128 stands for zero in the data rows.
Here are some points, each followed by its number:
[ 16 145 172 152  29 131 121 203 138  59 168 152 127 185  97] 0
[ 18 160 177 143  39 139 128 208 146  74 158 167 111 187 113] 1
[ 57 177 133 139 180 122 125 230 143 130 111 163 147 169 121] 2
[124 158 101 152 158  76 128  83 126 205  75 135 171 132 136] 3
[183 133 157 151  26  55 120  26 125 201 150 108  94 107 125] 4
[201 108 223 141 192  46 111 141 117 140 240 116  14  97 120] 5
[204 105 248 143 225  37 108 184 124 104 255 114   0  88 115] 6
[208 132 224 145 176  34 104 116 129 151 232 107  30  83 111] 7
[184 175 148 135   5  72 105   8 143 215 165 143  81  95 145] 8
[ 98 151  93 179 192 132 103 177 128 164  94 116 150 121 128] 9
[ 32  88 133 147 105 154 103 207 148  51 102 135 138 154 104] 10
[  0  46 179 135   3 186 103  82 159   1 159 151  86 162  90] 11
[  7  43 179 130   2 190  96  71 153   1 147 150  93 154  91] 12
[ 38  86 133 134 104 167  96 175 155  28  95 135 139 137 102] 13
[113 144 106 141 210 143 103 224 142 118  91 133 165 116 133] 14
[188 178 141 146   8 119  96  57 118 201 166 117 126  99 136] 15
[204 153 191 149  88  95 107   9 120 209 242  98  76  84 128] 16
[213 119 215 151 136  64  96  21 119 207 252  83  84  72 108] 17
[201 147 181 145  30 107 105  19 112 217 223 109 117  84 129] 18
[171 160 108 157  92 151 109 126  94 168 140  80 150 101 128] 19
[117 176  98 120 208 188 116 235 125  74  73 191 136 132 151] 20
[ 47 158 140 142  52 201 107 140 101   6 113 109  89 148  99] 21
[ 44 144 193 109   8 176 110  75 125   2 139 142  66 166  98] 22
[ 35 175 197  98   7 213 136 112 135   0 157 174  35 179 106] 23
[ 78 161 137 139 116 180 139 219 122  55 114 150 106 161 124] 24
[126 143 108 138 223 141 137 193 103 144  81 144 146 139 133] 25
[177  97 106 164  62 103 145  37 107 206 102 143 150 132 133] 26
[169  59 105 186  14  99 157  24  62 208 130 108 120 121 121] 27
[208  18 144 148  11  44 156  46 107 192 119 129 143 121 127] 28
[163  61 136 150  13  81 186  35 102 193 127 140  90 156 139] 29
[141  76 104 144  99  62 185  12 108 207  81 158 146 166 134] 30
[ 89 115 119 129 223  68 186  58 124 204 104 157 157 194 140] 31
New points follow, each followed by the numbers of its two nearest points above, looking only along the 2 directions in which the numbered points spread most, nearest first.
[191   0 112  41 161 200 172 173 160   4 207  59 183  67 128] 24 9
[188 160 130 115  76 155 103 195 125 125 185  74 156  77 130] 19 3
[126 126 146  99 215  79  95 227 187 135  97 120 164 102 131] 25 9
[147 168 118 155  70  70 101  54 134 203 104  98 131 117 128] 30 26
[216 172 134   0 178 177  99 230 149  26 154 140 143  81 139] 2 14
[ 83 122 105 117 161  63 176  13 116 201 108 135 123 178 132] 19 30
[187 141 105 149  94 140 106 141 100 164 122 119 166 106 135] 19 3
[ 87 173 116 142 224 143 118 224 129 120  98 133 139 155 119] 14 2
[ 32 102 148 139 166  78 218 127 112 194 183 161 143 233 116] 19 3
[ 72  87 111 126 224  52 216  39 122 205 124 161 153 211 129] 3 31
[171 130  98  28 238 226  97 133 113   0 130  85 111  81 127] 2 14
[ 99 133 133  92 163 177  94 171 140  24  84 129 120 121 129] 24 10
[145 142 120 155 129  57 122  45 126 204  95  63 144 128 106] 7 5
[124   0  99  70 225 201 201  87 182   0 126  80 172  67 124] 24 2
[197 165 148 121  10 154 104  97 115 176 220 101 139  72 132] 15 29
[107   0  97 139 185 161 145 236 170  80 123  88 164  77 128] 2 14
[160   0 120  28 208 224 200 111 168   0 199  71 152  71 133] 24 9
[168  88 149 132  24  32 138  60 120 171 123  75  82 128 102] 15 29
[114 177 105 145 217 133 113 190 123 151  86 144 157 127 135] 25 9
[157 177 110 150  65 106 109  63 139 195 115 144 146 109 144] 30 26
[101   0 104 104 233 191 186 152 182  13 133  79 155  79 117] 2 24
[149  87  90  60 192 230 101  91 110   0  73  84 130  78 110] 24 10
[ 79  93 112 123 190 190 106 190 142  27  84 125 140 112 124] 24 2
[133   0 100  47 222 238 213  80 178   0 169  84 149  75 136] 24 10
[148  95 110 122  32  26 155  33 120 185  75 138 122 158 141] 15 26
[ 88 109  98 138 214 175 105 226 149  76  78 169 159 119 141] 20 2
[146 165 114 153  76  84 130  28 126 217  89 135 133 135 135] 30 26
[200 172 123  13 207 223 104 201 135   4 146 131 112  93 148] 2 20
[ 30 143 146 140 155  69 188 161 120 187 186 144 149 220 111] 9 19
[ 30 141 148 127 176  56 186 146 127 198 150 164 168 220 109] 9 31
